In the rows, 128 means zero.
The rows below come in pairs that one turn or mirror swaps. Which row does each named row swap with?
The rows were stretched afterwards, more along some directions than others.
J_816: [137 121 119 147 147 159 116 120 111 124 144 131  99  91 147 157]
J_43: [169 133 127 132 150 112 121 153 102 137 110 123 113 127 125 112]
J_761: [153 134  99 124 178 139 130  97 106 126 133 101 108 106 112 113]
J_40: [125 125 129 149 130 137 121 122  89 126 134 146 136 134 116 131]
J_994: [156 123 133 126 162 134 135 137  86 117 123 133 101  84 145 109]
J_611: [139 123 141 169 125 159 127 131  98 123 141 117 131  91 169 134]
J_238: [166 125 103 147 154 110 107 124 102 141 148 104 128 104 128 132]
J_200: [143 111 128 159 144 157 133 119  89 110 143 134 110 143 126 142]
J_319: [125 112 142 174 134 160 111  94  79 131 169 147 119 125 133 141]
J_936: [152 107  98 142 166 155 136 128  96 128 137  96 140  76 141 111]
J_556: [146 120 150 164 160 139 128 154 112 153 150 135 114 125 133 136]
J_478: [121 134 146 137 144 161 140 108  94 124 131 131 119  88 153 114]
J_774: [142 133 112 140 128 126  96 137  93 144 142 104 133 119 143 131]
J_411: [121 145 143 140 141 126 143 143  72 129 148 134 118 108 125  99]
J_624: [154 131 161 143 139 143 163 140 129 128 140 132 108 131 134 119]
J_906: [150 149 151 127 116 132 137 126 105 143 149 125 102 108 139 126]
J_467: [141 128 129 168 161 182 113  84 128 127 160 129 115  99 138 128]
J_130: [117 118 106 154 167 139 112 145  92 128 138 116 142  96 131 138]
J_353: [163 129 148 141 174 154 149 134  91 160 123 117 117 118 118  94]
J_606: [137 139 138 178 169 158 129 128 114 129 129 140 156 111 154 127]
J_593: [138 145 150 150 127 135 123 140 110 131 176 121 131 101 126 130]
J_300: [112 122 135 176 106 148 112 119 118 110 171 143 129 114 144 152]
J_134: [143 115 119 136 143 151 133 112  80 117 159 144 109 128 130 105]
J_154: [151 108 118 183 173 163 123 137 109 140 147 128 119 120 121 135]
J_945: [117 116 138 157 153 152 137 133  64 127 155 148 105  80 140 120]
J_584: [143 137 179 144 124 165 151 121 129 131 155 148 125 114 154 117]
J_666: [137 123 122 171 164 152 130 133  97 112 144 130 106 121 122 111]
J_822: [175 132 130 161 141 152 143 147 123 152 139 113 132 102 119 133]
J_261: [152 115 118 150 192 166 132 103 122 133 127 108 105 105 116 125]
J_703: [134 141 135 159 152 170 133 105 123 101 140 136 136  69 141 107]
J_579: [129 127 134 182 139 151 115 114 119 103 152 152 150  86 155 159]
J_418: [157 137 141 143 182 147 123 129  96 159 124 109  98 106 121  99]
J_202: [126 132 164 188 149 155 124 118 105 129 156 146 146 101 105 110]
J_31: [157 109 107 165 195 130 129 137  92 144 124 115 120  75 112 125]
J_471: [144 155 154 153 125 136 124 102 105 119 143 136 140  92 137 116]
J_246: [144 153 158 137 147 138 116 105 117 141 141 114 138 103 152 115]
J_643: [147 135 171 154 154 149 139 135 112 125 144 164 127  79 132 126]
J_976: [117 131 166 180 134 156 122 116 118 104 176 163 116  95 155 139]
J_898: [165 126 120 148 178 177 135 111  97 143 129 142  99 118 116 128]
J_295: [155 115 123 166 160 150 155 127  91 132 136  96 135  96 128 133]
J_646: [140 123 142 131 139 136 163 153 122 104 139 134 118 102 140 129]
J_33: [139 150 135 130 175 156 135 117  87 133 150 133 113 103 151 122]
J_591: [126 121 110 178 150 152 140 138  97 113 128 122 140  66 136 131]
J_910: [174 163 116 157 157 130 101 109 126 143 141 115 135 102 136 128]
J_184: [145 114 137 143 184 139 150 140  96 152 125 107 148 113 118 112]
J_641: [134 139 146 155 136 148 133 106 126 121 161 153 155 118 137 129]

Swapped with J_994: J_238
Swapped with J_906: J_816
Swapped with J_130: J_411

